50 stands for zero in the data rows.
Here are some points, one per row:
(70, 33, 28, 34, 58, 59, 75, 54, 35, 57, 22, 71, 48, 27, 41, 56, 57, 41, 22,
 37, 00, 57, 30, 75)
(35, 64, 92, 49, 37, 24, 55, 77, 26, 35, 41, 20, 51, 64, 69, 38, 88, 55, 78,
 52, 78, 60, 66, 12)
(43, 20, 46, 57, 62, 61, 52, 50, 77, 44, 30, 55, 46, 39, 50, 39, 20, 39, 62,
 51, 67, 23, 23, 43)
(36, 55, 58, 47, 37, 24, 59, 60, 56, 44, 63, 59, 76, 38, 64, 50, 47, 51, 62,
 33, 32, 31, 56, 27)
(28, 42, 29, 51, 47, 44, 64, 45, 62, 60, 35, 39, 93, 56, 53, 58, 55, 51, 64,
 63, 24, 21, 30, 40)
(63, 39, 40, 38, 60, 29, 46, 27, 46, 42, 50, 67, 39, 61, 43, 46, 23, 36, 54,
 57, 43, 53, 65, 43)
(44, 47, 48, 69, 75, 60, 69, 44, 45, 67, 67, 44, 77, 38, 31, 62, 67, 56, 26,
 17, 32, 66, 49, 61)
(47, 56, 66, 47, 35, 20, 65, 49, 76, 62, 69, 63, 38, 46, 53, 33, 54, 53, 60,
 45, 72, 26, 47, 46)
(29, 42, 36, 81, 60, 70, 43, 55, 29, 68, 59, 39, 69, 33, 58, 56, 66, 57, 25,
 25, 63, 70, 49, 43)
(73, 45, 28, 36, 39, 41, 58, 27, 71, 59, 57, 43, 77, 34, 39, 68, 47, 55, 42,
 39, 20, 59, 66, 57)
(39, 55, 53, 40, 42, 42, 57, 24, 62, 60, 35, 70, 65, 42, 54, 80, 21, 57, 61,
 30, 42, 51, 43, 68)
(48, 38, 34, 75, 67, 59, 45, 44, 25, 47, 51, 42, 48, 38, 50, 69, 29, 61, 42,
 70, 67, 48, 39, 76)
(65, 61, 43, 34, 54, 68, 24, 51, 43, 42, 65, 49, 23, 84, 42, 35, 43, 47, 48,
 58, 46, 40, 54, 46)
(60, 81, 26, 25, 50, 97, 07, 48, 22, 45, 75, 25, 23, 79, 55, 57, 58, 62, 58,
 54, 65, 85, 46, 55)
(46, 70, 77, 46, 36, 44, 49, 84, 43, 59, 49, 33, 11, 89, 54, 39, 67, 45, 83,
 85, 91, 18, 52, 32)
(49, 61, 61, 65, 64, 52, 58, 69, 16, 55, 59, 52, 48, 36, 57, 62, 47, 50, 35,
 52, 68, 65, 57, 68)
(45, 42, 49, 48, 38, 54, 40, 70, 78, 26, 55, 15, 44, 44, 46, 48, 63, 53, 39,
 68, 46, 77, 25, 51)
(16, 23, 39, 44, 64, 70, 67, 54, 60, 43, 33, 00, 78, 33, 44, 55, 60, 58, 48,
 24, 41, 69, 33, 21)
(03, 41, 57, 71, 76, 65, 55, 74, 41, 00, 33, 64, 54, 44, 52, 52, 65, 47, 41,
 52, 42, 87, 45, 56)
(60, 68, 55, 59, 61, 39, 74, 83, 06, 64, 46, 22, 60, 39, 55, 32, 71, 36, 56,
 71, 69, 74, 62, 50)
(57, 54, 41, 65, 50, 50, 40, 25, 59, 65, 53, 35, 56, 57, 46, 63, 59, 49, 45,
 54, 33, 62, 55, 72)
(99, 71, 30, 53, 48, 66, 35, 29, 52, 65, 53, 78, 59, 23, 54, 59, 36, 63, 26,
 33, 78, 57, 37, 81)
(24, 33, 73, 19, 50, 48, 58, 76, 46, 38, 45, 52, 51, 41, 43, 54, 36, 43, 36,
 57, 26, 73, 44, 51)
(53, 55, 45, 41, 18, 88, 48, 69, 48, 86, 55, 88, 48, 47, 76, 37, 67, 34, 55,
 27, 56, 07, 59, 27)
(76, 71, 28, 29, 26, 32, 47, 68, 39, 64, 33, 68, 42, 45, 61, 26, 21, 48, 61,
 35, 70, 34, 57, 56)
(78, 78, 75, 03, 28, 47, 02, 14, 42, 68, 62, 99, 42, 79, 83, 42, 62, 67, 50,
 66, 84, 06, 62, 29)
(13, 38, 63, 53, 44, 26, 48, 88, 74, 36, 66, 57, 54, 49, 57, 38, 78, 54, 36,
 29, 53, 57, 55, 22)
(31, 67, 38, 44, 54, 21, 50, 60, 62, 27, 60, 50, 85, 28, 52, 59, 52, 70, 51,
 57, 27, 63, 20, 40)
(38, 51, 71, 38, 42, 80, 33, 56, 33, 34, 62, 56, 29, 71, 58, 49, 48, 33, 69,
 74, 72, 61, 62, 46)
(51, 31, 26, 69, 68, 61, 55, 51, 35, 59, 41, 50, 72, 25, 36, 59, 38, 48, 24,
 45, 40, 89, 41, 94)
(23, 03, 38, 69, 58, 50, 68, 53, 54, 78, 35, 31, 63, 37, 56, 58, 17, 52, 47,
 28, 26, 68, 67, 58)
(66, 74, 69, 19, 44, 90, 20, 21, 46, 30, 57, 67, 22, 65, 49, 44, 50, 36, 63,
 50, 60, 56, 33, 52)
(67, 61, 33, 44, 54, 36, 41, 30, 36, 66, 46, 56, 27, 53, 32, 51, 23, 44, 52,
 82, 35, 28, 81, 45)
(39, 14, 61, 36, 42, 00, 56, 44, 72, 30, 60, 41, 74, 42, 42, 59, 62, 51, 54,
 38, 31, 57, 44, 50)
(52, 56, 46, 75, 69, 34, 69, 40, 07, 65, 31, 47, 73, 56, 41, 40, 77, 53, 52,
 72, 52, 48, 57, 49)
(32, 12, 77, 76, 66, 75, 39, 41, 35, 34, 55, 30, 41, 62, 26, 62, 55, 36, 49,
 40, 78, 69, 65, 28)
(19, 38, 58, 39, 51, 52, 71, 68, 32, 41, 36, 36, 36, 54, 37, 36, 68, 27, 57,
 88, 29, 60, 58, 52)
(45, 40, 55, 65, 85, 37, 59, 62, 52, 48, 54, 20, 75, 36, 30, 65, 25, 49, 43,
 33, 15, 85, 77, 54)
(43, 48, 29, 86, 68, 46, 40, 41, 64, 26, 49, 57, 54, 27, 49, 52, 38, 64, 30,
 47, 24, 53, 40, 74)
(90, 38, 91, 28, 45, 74, 23, 31, 33, 52, 36, 66, 20, 71, 51, 46, 52, 32, 47,
 39, 64, 32, 36, 25)
(50, 66, 43, 48, 55, 51, 23, 49, 67, 36, 50, 34, 13, 53, 37, 57, 37, 49, 38,
 57, 48, 65, 35, 61)
(33, 25, 68, 44, 43, 14, 43, 11, 74, 58, 40, 62, 66, 29, 68, 57, 46, 62, 46,
 34, 73, 49, 60, 27)
(42, 61, 57, 39, 45, 42, 54, 19, 71, 68, 32, 33, 71, 39, 44, 42, 48, 55, 57,
 37, 29, 53, 61, 67)
(64, 20, 52, 35, 32, 66, 47, 11, 37, 58, 30, 87, 68, 21, 61, 53, 45, 65, 22,
 18, 26, 69, 60, 78)
(52, 73, 43, 68, 54, 33, 94, 85, 05, 27, 52, 28, 23, 46, 69, 43, 54, 58, 81,
 51, 99, 73, 43, 50)
(36, 83, 29, 51, 31, 59, 33, 40, 44, 68, 64, 36, 41, 46, 48, 44, 44, 32, 40,
 53, 62, 60, 67, 58)
(30, 60, 34, 54, 39, 56, 58, 97, 75, 63, 68, 47, 40, 35, 57, 57, 57, 42, 60,
 24, 37, 48, 48, 26)
(49, 81, 72, 30, 52, 41, 55, 45, 29, 40, 26, 70, 26, 52, 25, 29, 50, 42, 39,
 77, 38, 39, 08, 43)
(22, 38, 29, 41, 43, 27, 69, 62, 61, 50, 46, 67, 42, 67, 57, 60, 29, 34, 50,
 41, 58, 19, 64, 28)
(69, 72, 74, 58, 50, 26, 55, 83, 21, 16, 67, 24, 14, 92, 69, 57, 78, 61, 82,
 60, 85, 52, 47, 24)
(55, 37, 33, 67, 47, 72, 51, 76, 66, 81, 46, 59, 82, 54, 47, 49, 47, 31, 67,
 21, 52, 30, 48, 40)
(41, 88, 24, 67, 27, 58, 51, 47, 63, 51, 82, 28, 79, 44, 66, 64, 60, 55, 44,
 61, 17, 65, 60, 52)
(73, 53, 45, 56, 64, 47, 49, 56, 46, 40, 55, 53, 00, 89, 29, 47, 46, 73, 79,
 95, 74, 30, 38, 59)
(58, 51, 55, 47, 55, 53, 53, 22, 46, 47, 43, 23, 41, 64, 42, 53, 46, 67, 37,
 72, 17, 34, 64, 62)
(44, 68, 44, 54, 27, 26, 58, 38, 99, 47, 57, 77, 54, 17, 57, 41, 42, 56, 48,
 40, 73, 17, 65, 61)
(75, 73, 66, 42, 61, 99, 41, 99, 40, 32, 56, 01, 23, 94, 45, 46, 55, 49, 58,
 20, 63, 78, 13, 54)
(61, 27, 37, 65, 68, 53, 45, 47, 86, 44, 34, 21, 66, 46, 28, 48, 23, 61, 51,
 46, 12, 49, 22, 73)
(64, 00, 85, 75, 78, 53, 35, 24, 62, 58, 33, 32, 66, 58, 32, 23, 62, 53, 70,
 48, 74, 24, 46, 51)
(57, 64, 29, 37, 44, 57, 44, 66, 67, 58, 58, 53, 54, 54, 42, 53, 66, 62, 47,
 36, 00, 34, 67, 53)
(45, 56, 51, 37, 18, 57, 12, 02, 66, 45, 72, 83, 30, 65, 62, 59, 42, 43, 50,
 79, 49, 24, 80, 56)
(57, 67, 64, 52, 50, 63, 86, 67, 33, 64, 57, 95, 50, 64, 58, 39, 66, 43, 44,
 86, 83, 43, 58, 34)
(39, 79, 32, 38, 27, 67, 59, 42, 70, 77, 50, 41, 75, 47, 68, 70, 66, 52, 56,
 52, 45, 43, 77, 33)
(71, 03, 61, 79, 78, 33, 70, 44, 83, 40, 46, 62, 40, 51, 44, 31, 33, 59, 42,
 36, 45, 37, 49, 46)
(97, 52, 73, 42, 20, 21, 33, 17, 96, 54, 78, 99, 41, 33, 58, 41, 26, 46, 38,
 62, 80, 07, 44, 91)
(66, 48, 38, 57, 70, 33, 71, 38, 00, 40, 27, 48, 54, 56, 49, 51, 71, 41, 46,
 69, 50, 59, 40, 50)
There is one direction along which these points spread out most. Where along it does each point below lie, from 0 to 99? The average is 50, and the first point in the table lies past the average. One standard deviation of the points above along it is 16.
(45, 40, 55, 65, 85, 37, 59, 62, 52, 48, 54, 20, 75, 36, 30, 65, 25, 49, 43,
 33, 15, 85, 77, 54) 77
(65, 61, 43, 34, 54, 68, 24, 51, 43, 42, 65, 49, 23, 84, 42, 35, 43, 47, 48,
 58, 46, 40, 54, 46) 33
(44, 68, 44, 54, 27, 26, 58, 38, 99, 47, 57, 77, 54, 17, 57, 41, 42, 56, 48,
 40, 73, 17, 65, 61) 51
(32, 12, 77, 76, 66, 75, 39, 41, 35, 34, 55, 30, 41, 62, 26, 62, 55, 36, 49,
 40, 78, 69, 65, 28) 49
(57, 54, 41, 65, 50, 50, 40, 25, 59, 65, 53, 35, 56, 57, 46, 63, 59, 49, 45,
 54, 33, 62, 55, 72) 59
(71, 03, 61, 79, 78, 33, 70, 44, 83, 40, 46, 62, 40, 51, 44, 31, 33, 59, 42,
 36, 45, 37, 49, 46) 60
(24, 33, 73, 19, 50, 48, 58, 76, 46, 38, 45, 52, 51, 41, 43, 54, 36, 43, 36,
 57, 26, 73, 44, 51) 59
(36, 55, 58, 47, 37, 24, 59, 60, 56, 44, 63, 59, 76, 38, 64, 50, 47, 51, 62,
 33, 32, 31, 56, 27) 55
(51, 31, 26, 69, 68, 61, 55, 51, 35, 59, 41, 50, 72, 25, 36, 59, 38, 48, 24,
 45, 40, 89, 41, 94) 76
(38, 51, 71, 38, 42, 80, 33, 56, 33, 34, 62, 56, 29, 71, 58, 49, 48, 33, 69,
 74, 72, 61, 62, 46) 29
(63, 39, 40, 38, 60, 29, 46, 27, 46, 42, 50, 67, 39, 61, 43, 46, 23, 36, 54,
 57, 43, 53, 65, 43) 48
(45, 56, 51, 37, 18, 57, 12, 02, 66, 45, 72, 83, 30, 65, 62, 59, 42, 43, 50,
 79, 49, 24, 80, 56) 33
